128 stands for zero in the data rows.
Here are some points, each followed by its number:
[ 91  96 128 105 144 134  84 133 161 124 161 136 152 148 129 129 153 162 158 127 125 128 134 133 145 108 131 122 102 126 150 101] 0
[ 98 119 154 157 143 142 159 123 130 165 102 111 122 127 125 124 148 130 106 102 110 115 112 143 109 118 131 113 120  97 133 133] 1
[140  95 118 146  92 131 136 146 141 147 148 154 105 158 149 166 142 115 146 112  56 121 131 127 122 132 152 125 138 108 135 143] 2
[146 144  99 136 133 130 143 129 161 129 144 159 137 108 135 144 134 118 117 143 144 149 138 142 104 109 163 146 119 112 120 145] 3
[120 148 176  79 108  85 178 109 103  88 118 130 113 173  76 146  55 105 147 136 190 154 121 105 134  32 136 135 143 155 155 188] 4
[112 136 125 131 136 150  85 158 123 174 130 178 122 148 143 180 188 177  94 160  52 109 150 129 115 100  95 140 104 137 122 126] 5
[133 122 148 123 100 101 144 124  76 120  95  66  80  64 118  60 163 133 111 133  98 175 118 194  65 139 119 132 183 129 115  63] 6
[130 111 153 182 144 115  97 105 140  99 147 110 106  74 122  91 178 150 128 122 114 157 114 126 132 187 138 106 135 140  96 119] 7
[137 133 142 107 125 100 171 125 119 133 113 134 143 198 121 119   9  99 159 115 183  94  92 101 127 126 113 134 127 121 173 164] 8
[166 156 157  82 148 179 141 145 129 126 128 109 108 156 133 136  97 116 150 120 201 118 115 100 111 135 106 134 112 152 109 155] 9
[ 82  89 102 153 133 134  84  97 156 129 142  99 118 187 159  93 147 128 155 121 118  96 148 116 139 110 134 132 125 120 130 137] 10
[120 153 246 115  82 119 117 113  90  61 139  57  99  68 115  32 105 121 120  78 130 157  72 147 101 148 128 115 174 134 129 150] 11
[112 154 134 132  99 127  99  93 135 130 135 123 125 115 137 163 168 153 162 127 137 163 111 164 140 124 118 121  89 118 102 146] 12
[150 146 137  99 146 151 160 117 134 131 125 136 145 153 126 154  91 114 154 151 149 131 129  99 157  96  79 123 134 129 148 103] 13
[170 121 138 131 131 130 124 105 153  97 150 149 106 109 140 137 124 110 136 129 120 165 131 112 104 117 145 145 119 117  91 107] 14
[179 161 112 144 166 141 110 132 157 149 126 169 178 140 161 153 119 143 105 163 194  95 180 127 126  94 116 196  89 155 153 151] 15
[152 108 164 122 127 129 139 128 102 180  92 138 148 125  69 168 155 109 141  87 131 152 146 136 155  93 123 145 165 108 143 165] 16
[141 142 122 124 124 111 136 166 129 151  98 115 187 177 158 119 120 125 119 127 132 112 150 113 144 102 157 160  78 151 144 126] 17
[174 171 135  60 135 107 202 171  95 137 134  92 160 115 129 109  92 116 117 147 200 139 139  97 151 108 133 113 147 163 113 144] 18
[144 129 107 143  98 154 139 135 133 104 119 110 102 155 151 150 146 146 104 123 107 134 139 141 149 114 123 122 103 135 139 133] 19
[130 113 125 153 109 132 153 142 138  91 118 103 107  51 121  64 153  80 121 106 115 176  83 166  82 163 102 124 142 109 135 118] 20
[120 122 128 160 139 117  96 129 111 104 142 171 117 100 175 167 173 153 142 118 120 126 109 153 110 134 107 110 122 127 150 114] 21
Which point above is nearest to each new point, looking only along the 6 directions in which the numbered points spread most? Its number follows each.
[137 106 100 140 124 127 117 133 144 107 134 143 172 113 124 117 121 175 142 138 165 122 114 123 155 135 170  64 123 116 131 134] -> 19
[ 51 153  63 171 121 164  92 103 159 153 145 147 145 156 102 162 165 131 146 140 111 118 128 150 177 158 163  97  82 125 125 148] -> 0
[ 97 122 160 112 152 117 120 126 134 154 131 173 151 110 109 147 165 170 119 115 106 147 119 120 133 113 120 125 120 105 107 124] -> 12
[139  95  84 141 137 139 119 122 136 138 134 139 107 111 150  99 128 153 147 114 156 114 139 140 127 140 158 111 109 133 127 116] -> 19
[142 105 142 131 102 134 105 151 126 132 134 161 142 133 122 142 150 120 117 140 115  99 142  92 139 121 137 115 128 126  98 151] -> 19
[106 114 120 114 144 141 156 140 120 168 144 117 110 117  91 127  91 128 118 131 129 128 193 121 177 154 128 142 113 122 118 142] -> 19
[134 130 143 120 111 117 159 145  97 107 121 121 131 130 140  99 110 135 140 147 139 159 141 155  99 177 137 114 135 108 131 122] -> 1
[100 115  92 118 192 150  82 129 138 196 137 140 158 183 159 166 141 122 129 181 146  56 138 104 173 128 146 151 119 137 125 117] -> 17
[115  86 138 130 152 115 124 105  69 128 143 102 119  95 118 132 135  93 156 129 165 138 139 125 119  97 114 127 108 113 132 142] -> 19
[125 141  28 232 111 148  60 107 211 130 106 145 129  95 142 149 204 179 127 123  54 158 158 187 142 188 113  83 108 132  83  92] -> 21
[ 98 154 140 134 157 100 154 140 118 144 122  94 108  64 111  82 115  93 149 144 146 146 134  90 135 130 132 156 103 129 149 133] -> 9
[147 131  96 129 109 110 149 107 185 130 125 132 139 156 122 161 128 116 152 137 194 119 106  98  96  83 147 113 110 130 141 143] -> 13
[138  89 125 124 157 113 129 110 125 113 106 150 120 114 126 147 133 146 120 110 125  94 158 125 120 158  96 177 137 127 142 121] -> 19
[ 91 126 171 120 131 131  98 127 108 145 123 125  90  96 137 126 115 143 125 140 117  93 123 102 144 116 158 140 120 105 127 137] -> 19
[ 86 110  98 151 170 164 111 141 167 147 114 142 137  90 129 144 183 135 102 125  91 138 141 161 140 156 122 119 152 113 120 107] -> 21
[119 102 128 126 122  97 118  94 145 121 137 122 145 188 123 136 108 106 105 159 160 108 168 112 135 123 119 118 106 145 122 151] -> 13
[153 141  93 181 125 140  93 164 143 140  92 131 130 137 157 150 185 133 159 131 107  96 130 128 147 150 159 148 135 136 118 102] -> 19
[147 134 103 147 157 122 134 130 118 142  86 155 163 151 114 138 151 144 129 127 122 135 143 114  85 131 101 136 143  99 150 163] -> 19
[128 149 152  94 124  86 173 141  81 117 123  56 135 110  99  95 135 101 147 147  97 138 138 151 107 119 122 150 160 154 133 117] -> 1
[128 165  93  96 129 111 128 166 119 137 131 152 129 152 140 138 121 114 107 123 113 101 132 119 123 147 109 110 116 148 158 126] -> 19
[117 125 137  94  73  92 135 104 132 123 133 114  92 125 117 132 139 125  81 113 109 165  72 120 105  99 158 111 123 129 133 144] -> 1
[134 132 186 131 130 128 175 134 124  81  64 100 141 125  88  84 136 108  88 148 137 164 139 120 107 165  79 125 135 172 118 115] -> 1
[110 121 172 139 121 119 119 105 132 142 144 156 145 141  87 160 180 170 139 140 100 174 107 119 131 105 124 110 175 115 145 108] -> 12
[123 123 131 118 159 111 122 145 149 145 149 116  94 152 118  85 115 115 140 138 155 113 172 140 111 153 156 144 109 119 107 135] -> 19
[111 152 149 116 161 127 125 119 117 156 171 144 161 112  95 133 150 129 127 165 101  99 126 106 119 143 128 181 136  85 150 129] -> 19
